A state moves one step at a time under one of 4 hidden systems, and each row is a state written as 64 numbers. Each run below is a few steps of one system.
path 1, R:
[[  3  27  14   9   9  15 -13 -19   2   1  11  18  12  -7  -2  12  10 -30
   18 -11   0  12 -15  21  -7   7  -5   1 -17   4 -11  -3  -2   1  -3  -5
   -5 -17 -14 -12 -35  12  11   7  25 -10  -9 -12  -5  15   9   4  -8   6
  -11  17 -19   9   3  -2  28 -36  13  -4]
 [ -6  20  16  -7  12  12 -17 -15   4  18  14  21   7 -13   7   4   4 -20
   19 -26  -4  10 -24  17 -16   6  -6  -9   0 -12  -5 -10   3   1  -9  -1
    0  -3 -10  -5 -29  15  -7   2  14 -10  -5 -17 -10   4 -10   4  -1  23
   -9  -3 -15  -8   2  -4   3 -29  19   3]
 [-12  -5  14 -16   6  10 -10  -3  -1  22  14  15  -3 -15   6  -4  -3  -1
   14 -26   0  -1 -25   1  -8  -1  -3 -23  13 -13   3 -12   3   1 -11   8
    4  13  -3   4 -10  11 -15  -4   6  -9  -2 -16 -15  -5 -22  -1   6  32
   -4 -16   0 -28  -1   2 -16  -8   9   4]
 [ -1 -34   6 -17  -4  -2 -10  14   7   7   1  -1 -13 -16  13  -7  -7  15
   -3  -8  -9 -21  -5 -17  -4 -13  -2 -17  13  -8   7  -3   5   1  -1   8
    1  19   7   7  11   2  -4  -9 -14  -3   2   1  -6  -7 -20 -10   4  20
    3 -20  18 -32  -2  11 -34  20   9   3]
 [  7 -38  -6  -1 -15 -12   2  16  11  -4  -8 -19 -15  -2   3   1 -14  22
  -13  13  -9 -33  10 -31   4  -7   5   0   5  -1   7  11   6   0   3   5
   -3  15   7   1  17  -3   7 -10 -22   3   2  19  -2  -8  -9 -15   2   5
    5 -10  28 -22  -1   7 -26  45   0   2]]
path 2, Q:
[[-10 -23  10 -13  -2  -4  -5   1  12  -3   4  15   4  -5  17   2  -2  18
    6   6 -10 -23  -6  -7  -6  -2  10  10   5  -6  11   4  -2   3   4   3
    8   3   5   5   6  -2  -1 -10  -8  -3   6  -1   3  -6 -18   6   0   8
    5  -7   7 -20  -5  11 -29  14   5  15]
 [-17 -13   7  -4   1 -13   2  11  -2  14  10  10   4   0  -3  -6  -3  22
    4  -2   5  -9 -15   8  -5   3  17  -2  15  -7  11   4   1  11 -10   8
   10   0   3  16   7   5 -22 -19  -4   1  17  -2 -12 -15 -27   8   3  22
    6  -5   7 -16  -1  -4 -25  17  -6   1]
 [-21  13  -1  11   7 -11   9  13 -10  23  12   3   0  -4 -21 -16  -2  14
   10  -9  12   5 -13  16   3   8  13 -10  10  -3  10   3   4   9 -17   8
    8  -8  -4  12   3  18 -33 -17  -3   7  13   4 -16 -22 -23   6  10  23
   10  -1   1  -9   5 -18  -5  14 -16 -12]
 [-14  29  -4  26  10  -7  14   9 -18  22   7  -4  -1   1 -30  -9   4   1
    5  -7  13  12  -7  19   2  14   2  -9   3   0   6   5   2   6 -16   5
   -1 -13  -5   4  -4  21 -28  -8   2  13   8   5 -11 -16 -13  -2   6  23
    9   9  -6   9  11 -19   8   3 -16 -22]
 [ -1  31  -1  24   6  -1   4   0  -4   0   2  -9  -1   1 -20   4   8 -17
    4  -2   6  14   1  19   2   9  -7  -5 -13   6 -10   7   4   1  -7  -5
   -9 -19  -4 -10 -14  16   1   2  10   7  -2   7  -2   5   8  -8   3   6
   -2  16 -13  15   7 -11  29 -12  -3 -19]]
path 3, H:
[[ 12  -2  -6   9  -4   4  -9   0   2  12  -3 -14 -11 -12  -9   7  -6 -19
   -2 -16  -2   2  -2  -7  -1  -3 -13 -18  -8  -4  -5  -2   8  -6  -3   1
  -13   7  -5  -5 -16  16  11   3  -1   3 -14   0 -12   1   2 -23   2  16
   -6   0   3  -9   4  -6  10  -1  16 -16]
 [ 17  -3  -2   4  -5  11 -11 -17   9  -5  -5 -21  -5  -1   7   8  -8 -25
   -9 -13  -7  -6  -1  -7  -4   5  -9 -15   8  -6 -13   4   3 -14  -3   1
   -8  11   0 -16 -22   2  18  -4   5  -2 -19   9  -3  11   5 -22   4  -1
  -11  -2   7  -6  -9 -10  14  -9  15  -1]
 [  9 -11   6  -4  -3   4 -11 -18  19 -17  -4 -18   2   7  20   8  -4 -22
   -7  -4 -18 -15   2  -5 -10   3   1  -3  12 -13 -10  11  -2 -11  -1  -1
    6   8   8 -20 -21  -9  18 -10   9  -4 -14   8   8  17   2 -14   6 -10
   -8   0   3   0 -15  -6   5 -13  10   9]
 [ -2  -7   8  -7   1  -2  -3 -13  21 -26   1  -5   5  15  23   7  -4  -1
   -1   9 -13 -24  -2   1  -3   6  15  12  15  -5   1   9  -6  -8   2  -1
   18  -3   9 -12  -7 -13   9 -11   5  -6   2  10  18  15  -4   3   5 -12
   -4   8  -5   2 -16   4  -7 -10   2  20]
 [-13  -2   9  -6   3  -7   6   0  13 -13   5  15   7  12  13  -2   8  19
    6  18  -4 -18  -3   5  -2   5  19  22   7   3  11   9  -8   7   2   2
   19  -9   9   0  14  -7  -7  -9  -4  -1  15  -1  13   0 -11  15   1  -8
    6   4  -4   0  -6   6 -15   8 -15  17]]
path 4, F (5 x 64):
[[ -6 -17   5 -12   1  -2   8   4   7 -21  -5 -18 -14  18  22 -13  -1  10
  -15  12  -5 -16   5 -10   7   8   8  -2  24   1  14   8 -13  -8  -2   1
   23   5  19  -5  19 -20  -1  -6 -11   6   4  16  26  11  -7  -2   6 -15
    5  -1   1   7 -10  17  -8   3 -15  15]
 [ -5   7  15 -14   9  12   6  -6   7 -25   2   3  -6  12  24  -8  12  -3
    0   8  -5  -3  -4  -1   4   9  -2   2   8   8  13  -5 -14  -8   3   0
   18  -5  10 -13   6 -22  11  16   1 -10   1   0  29  26   4  10  -1 -16
   -3   6 -18  15  -3  31   8 -27  -7  24]
 [ -1  16  14  -5   9  15  -3  -7   0  -6   8  15   0  -2   8  -2  18 -16
   13   1   5  13  -6  15   3   5 -10  -3 -13  13   5 -11 -14   0   4  -5
    3 -13  -1  -9 -11   0  10  22  12 -14  -3 -15  12  19   7   8 -10  -2
   -6  12 -24  17   6  25  23 -31   4   4]
 [  3  27   7   9   6   8  -6  -2  -3   6   9  21   5 -10 -13   6  11 -19
   18  -4   5  13  -8  22   1  -1  -3   0 -22  10  -6  -6   2   7   1  -5
  -13 -17 -15  -2 -17  17   5  10  14 -11  -2 -10 -13   6   6   3  -5  12
   -7  13 -17   8  10   1  20 -16  10 -10]
 [  2  13  -9  20  -1  -8  -4   2  -2  20   2  12  13 -14 -24  16   1  -3
   12  -9   1   5   1   9  -6  -5   0   9 -23  -2 -10   5  12  11  -1  -2
  -14 -10 -14   8 -13  26  -5  -3   6  -1   3  -6 -23 -16   2  -1  -2  17
    1   7   3  -6   9 -19   3  11   6 -19]]
path 5, R:
[[ 14 -10   3  -3  -5  10 -16 -26  14  -2   2 -15   4   5  13  10 -13 -27
   -1 -22  -9  -9 -11 -10 -17   9  -3 -11  20 -21 -19   4  -2  -7 -13  -1
    4  17   4 -13 -38  -1  12  -9  12  -7 -15   4  -3  11   2 -17   6   5
  -13  -6   3 -10 -16 -16  12 -19  18   9]
 [ -2  -8  -1  -4  -4  -3  -9  -8   9  20   4  -1  11  -1   3  11 -15   0
    3 -26  -8 -13  -9  -1 -18   3  12  -9  22 -28 -14   6   7   4 -17   5
   11  16   1   5 -20   8 -16 -25   7  -1   2  -2 -16 -13 -17  -9  15  23
   -2 -15  15 -23 -12 -26 -10   2   7   0]
 [-11 -16  -2   3  -7 -19  -7  16  -4  18   8   3   4  -4 -15  -6 -11  23
    2  -6   5 -11  -8   4  -8  -4  16  -5  14 -10   2   7   9  12 -15   6
    4   3   0  20   3  16 -26 -25  -5   6  15   6 -23 -25 -25   0   6  24
    8  -9  13 -21  -3 -18 -25  26  -5  -8]
 [-13 -11  -7   7  -3 -20   8  28  -8  12   0  -2  -7  -8 -16 -10  -2  29
    1  13   6 -10   5   3  11  -4   7  -1  -5   7  16   7  10   8   0   4
   -5  -5   0  18  24  12 -18 -12 -13  16  13  11 -10 -20 -17   0   3  14
   14  -1  10 -10   6  -2 -22  38 -14 -14]
 [ -4   1  -9  12   2 -12  11  26  -7  -5  -7  -5 -14   0 -11  -5  11  15
   -8  24   4  -1  17   0  14  -4  -4  12 -18  22  12   7   1   3   8  -2
  -10 -15   4   6  29   5  -1   9 -16  12   5  13  11  -7   4   2  -5  -5
   10  12  -1  10  13  15  -8  22 -12  -9]]
path 6, Q, 5 rows:
[[  9 -13  -1  -1  -5   0 -11   4   5  15   2   7  -1 -24  -4   8  -3   2
    5  -9  -3  -9  -1  -5  -5 -10  -5  -4 -14  -4  -3  -3  10   3   3   1
  -14   7 -10   4  -6  13   4  -1  -2  -4  -6  -8 -18 -11  -2 -11   0  19
    1 -11  10 -23   2  -1 -15  17  16  -8]
 [  2 -10  -4   3   0   0  -4  14  -3  14  -2  -7 -14 -18  -6  -4  -1   4
   -1  -6  -2  -3   1  -9   5  -4 -11 -15  -8   3   9  -1   6   0   2   5
  -13   6  -2   2   8  13   0   3 -11   3  -8  -1  -8  -7  -6 -13   1  19
    4  -7   7 -17   7   7 -11  17   4 -11]
 [ -5  -3  -2   3   5   1  10  15  -9   3  -3 -15 -20   1  -3 -13   3   2
   -7  -1   5   3   3  -7   9   4  -8 -14   5   5  13   1  -4  -6  -1   6
   -1   5   9  -2  15   1  -4   8 -15   8  -2   5   8   0  -3 -11   4   6
    6   0  -2   3   5  12  -3   4 -10  -7]
 [ -9   7   3   4   5   0   9   3  -5  -8   1 -17  -9  17   5 -12   5  -1
   -7   2   2   1  -2   3   6  14   1  -8  15   3   9   1 -12  -5  -8   2
   16  -3  10  -5   9  -7  -9  -2  -3   3   4   9  17   9  -5  -3   6  -1
    3   4  -8  16  -3   8   8 -10 -14   5]
 [-11  16  10   9   7  -2   9  -5   5  -6   8  -2   5  15   4  -2   5  -7
    1   3   1  -7  -8  13  -3  15  15   2  17  -3   0   9  -9   2 -10   0
   19  -8   6  -7  -6  -2  -7 -10  10  -3   9   7   8   9  -9   3   9   1
    0  10 -10  11  -5  -4  11 -14 -11   8]]
path 7, F (5 x 64):
[[-11  12  -8  19   1 -23  10  20  -3  13   7  17  14  -4 -24   5   6  21
   13  16   8  -6   5  20  -1  -1  21  30 -22   7   2  14   7  21   1  -2
   -3 -26  -9  14   9  22 -20 -13   0   8  21   1 -12 -27  -7  15   3   6
   12  12  -1   5  10 -17 -10  30 -12 -15]
 [ -8  -6  -9   9  -3 -19   4  -6  15  -2   3  13  23   8  -3  13  -7  18
   10  13  -9 -26   4   0 -13   2  27  36  -1  -5  -3  17   6  13   1   1
   16 -10  -3   7  -2   8 -10 -19  -3   7  20   2  -7 -20 -10   8   8  -3
    7   8  10 -11 -11 -29 -18  26 -11   8]
 [  1 -22   5 -17  -3  -2  -8 -18  28 -13  -1   2  16   5  25  14 -13   2
    4  -2 -21 -37  -2  -9 -13   2  21  17  18 -20  -3  11  -4  -3  -2   5
   24   6   5  -6 -14  -8   9 -20   4  -6   5   1   4   3 -12  -1  11  -5
   -4  -3   8 -14 -19 -12 -21   1   9  22]
 [  9 -23  17 -22  -4  14 -14 -17  17  -9   6  -3  -2   3  28   4 -10 -19
    0 -15 -13 -17 -14 -13 -10   3  -1 -16  21 -14  -5  -1  -9  -8  -8   5
   12  20   9 -13 -18 -11  14  -3   6 -14 -11  -1   4  15  -7  -9   3   9
  -11 -11   2 -18 -14  12  -5 -18  14  25]
 [  4  -7  15 -13   2  18 -13  -4  -4   8   6  -7 -17  -6  10  -6   3 -19
   -4 -25   1  14 -17  -4  -5   4 -19 -37  10  -7   4 -15  -6 -11 -11   3
   -3  15   6  -7 -14  -1   2  11   2 -10 -15  -6   1  18  -6 -11  -6  22
  -11  -9  -5 -10   5  20   8 -25  18   4]]
path 8, H, 5 rows:
[[ -2  10  -3   9   2 -10   5  15  -4  -2   1  19   9 -13 -10   6  11   8
   11  28   7  -6   9  16  13  -4  11  32 -38  19   4   7   5  13  18  -3
  -19 -25 -12   5  11  11   4   4   2  -1   6  -3  -6 -15   6  12 -10  -7
    5  15  -8   8   8   4  -7  27   1 -16]
 [  8  -9  -7   4  -6 -13  -2  19   5   6  -2  20   5 -25  -9  11   0  16
   10  19  -1 -14   7  -9   8 -16   5  23 -39  13   0   2  14  14  19  -2
  -31 -10 -14  10  14  16   8   4 -11  -2   3  -3 -20 -19   7   2 -15   8
    2  -1  12 -14  13   8 -27  42  14  -9]
 [ 13 -23  -7  -6 -12   3 -15  12   4  15  -3   2  -7 -32  -3   9  -6   2
    1  -4  -7  -9   1 -16   4 -16 -15 -11 -22  -2  -3  -5  15   1   8   0
  -27  12 -12   7   3  13  11   4 -10  -5 -12  -5 -22 -10  -1 -19  -4  20
   -4 -15  15 -30   7   4 -24  27  24 -15]
 [ 10  -9  -1  -5  -5  11 -10  -6   7   7  -4 -22 -18 -13   8   3 -14 -10
  -11 -23 -11  -2  -8 -24  -3   0 -14 -29  11 -10   0  -2   8 -14  -9   3
   -6  18  -2  -7 -12   3   9   3  -9  -3 -14   7  -9   7  -7 -29   2  20
   -9 -15  11 -20   1   6  -8  -1  16   0]
 [  3  -4  14   5  -1  10  -4 -21   7  -6  -3 -28 -14   8   9  -4  -9 -20
  -14 -22  -9  -2  -8  -8  -9  12 -13 -30  30 -12  -7   6  -4 -18 -19   3
    9  14  13 -19 -22  -8   5 -10   2   2 -17  15   8  23  -4 -22  13   3
  -12  -3   7  -5  -9  -9  17 -24   1   8]]

Name the system that made each run.
path 9:
[[  7   8   4   7   4   7  -5   7  -5   6   3   4 -13 -15  -7  -1   9 -15
    6  -4   6  11  -3   2   4  -4 -20 -18 -16   9   0  -5   1  -1   1  -4
  -17  -5  -4  -5  -4  14  11  17   2  -9 -11  -6  -2   8   9 -10  -5  13
   -3   5  -8   0  11  16  14 -10   9 -11]
 [  0  16  -4  18   6  -1   4  13  -7  14   3   4  -6 -14 -23   0   8  -2
    5   2  10   8   0   5   5   2  -9  -2 -18   9   3   1   7   5   0   1
  -15 -12 -12   4   2  19  -4   6  -5   6  -1  -2 -12 -10   1  -2  -5  16
    4   7   1  -1  12  -3   3  11  -3 -19]
 [ -2   2  -8  16   1 -15   4  11  -3   9   0   2   1  -9 -17   6   1  15
    5   9  -1  -7   4   6   0  -3   9  13 -16   2   4  14  11   7   2   2
  -10 -14  -6   9   6  15 -10 -10  -7  10   9   6 -10 -19  -7   2  -2   7
    7   5   7  -1   7 -11 -10  26  -6 -15]
 [ -6  -9  -6   5  -1 -11   2   3   8  -2  -2  -1   7   2  -1   6  -4  16
    3  11  -7 -22   1   0  -2   2  14  20  -3  -5   1  15   6   6   4   3
    4  -5  -1   5   4   5  -5 -14  -7   7  10   8  -4 -12  -9   1   5  -1
    6   6   9  -8  -2 -10 -21  25  -4  -1]]
  F
path 10, 4 rows:
[[-10   9 -11  19   1 -18   8  22  -8  15   2   9   4 -11 -28   1   1  22
    6  13   4  -3   7  12   4  -4  12  14 -18   6   3  10  14  14   2   1
  -12 -17 -10  17  13  23 -19 -11  -8  10  14   4 -18 -27  -7   8  -2  13
   10   8   4  -4  12 -13 -14  36  -8 -22]
 [  1   5 -12  11  -3 -11  -6  17  -7  25  10  17   7 -16 -26   7  -2   8
   12  -3   9   5  -3   5  -1 -11   7   3 -17   2  -7  -1  18  15  -1   1
  -23  -4 -16  18   1  27  -9  -7  -2  -2   8  -6 -34 -25  -3  -2  -7  25
   -2  -5   8 -18  12 -14 -13  30  10 -20]
 [ 10  -4  -3   1  -8   7 -15   2  -1  29   4  10  -2 -26 -14  12  -5 -11
   10 -22   0   5  -9  -3  -8  -9 -10 -16 -12  -8 -13  -9  14   8  -3   3
  -19  10 -17   5 -18  24   3   3   4 -11  -9 -15 -29 -11  -1 -12  -4  30
   -4 -12   7 -25   9  -8  -5   6  23 -15]
 [ 15 -13  11  -6  -5  15 -21 -18   5   2   4  -8  -6  -8   8   1  -8 -27
   -1 -23  -3   3 -14 -12  -6   3 -19 -27   5  -9 -11  -4   1 -12  -6  -1
  -13  15   0 -12 -30   1  18   5   6  -9 -21   0  -9  14   5 -18  -6  12
  -16  -6   1 -15  -5   4  13 -19  26   1]]
  H
path 11, 4 rows:
[[-10  11  14  -4   7   8  -4  -6   4   3  12  20   6  -4   3   0   7  -4
   13 -12  -1  -1 -15  12  -5   3  -1  -7  -1  -3   5  -6  -5   1  -6   3
   10  -5  -5  -1 -10   6  -6   3   8 -12   3 -11  -3   6  -9   8   0  13
   -4   3 -12  -3   2   6   3 -18   0   7]
 [ -8  -9  14  -9   1   4  -6  -2   7   8   8  19   1 -13   9   4   4   5
   13  -7  -7 -12 -11  -2  -5  -4   2  -3  -4  -4   7  -7  -2   5   0   2
    9   1  -2   0  -6   3   0   3   0 -12   2 -12  -1   2 -13   6  -3  19
   -2  -4   0 -15   1  12 -13  -3   5   9]
 [  4 -28  -1 -15  -6  -1 -10   4  11   3  -2   3  -4 -18  12   6  -5   8
    2   2 -13 -19  -1 -13  -5 -11  -1   1  -7  -4   4   2   5  -1   7   3
   -4   8  -3   3   4   7   6  -4  -8  -6  -4  -3  -5  -7  -7  -5  -3  12
    0 -11  10 -25  -2   8 -23  16  11   3]
 [  9 -29  -8  -1 -10  -7  -7   8   7   5  -8  -8  -4 -13   1  10  -9   3
   -9   5 -10 -20   8 -18  -3  -9  -3   5  -9  -5   2  11   9   0   5   2
  -11   8  -1   3   2   8  10  -9 -12   5  -4   4  -8 -12  -7 -15   0   9
    4  -5  14 -18   1  -3 -21  28   8  -5]]
  R
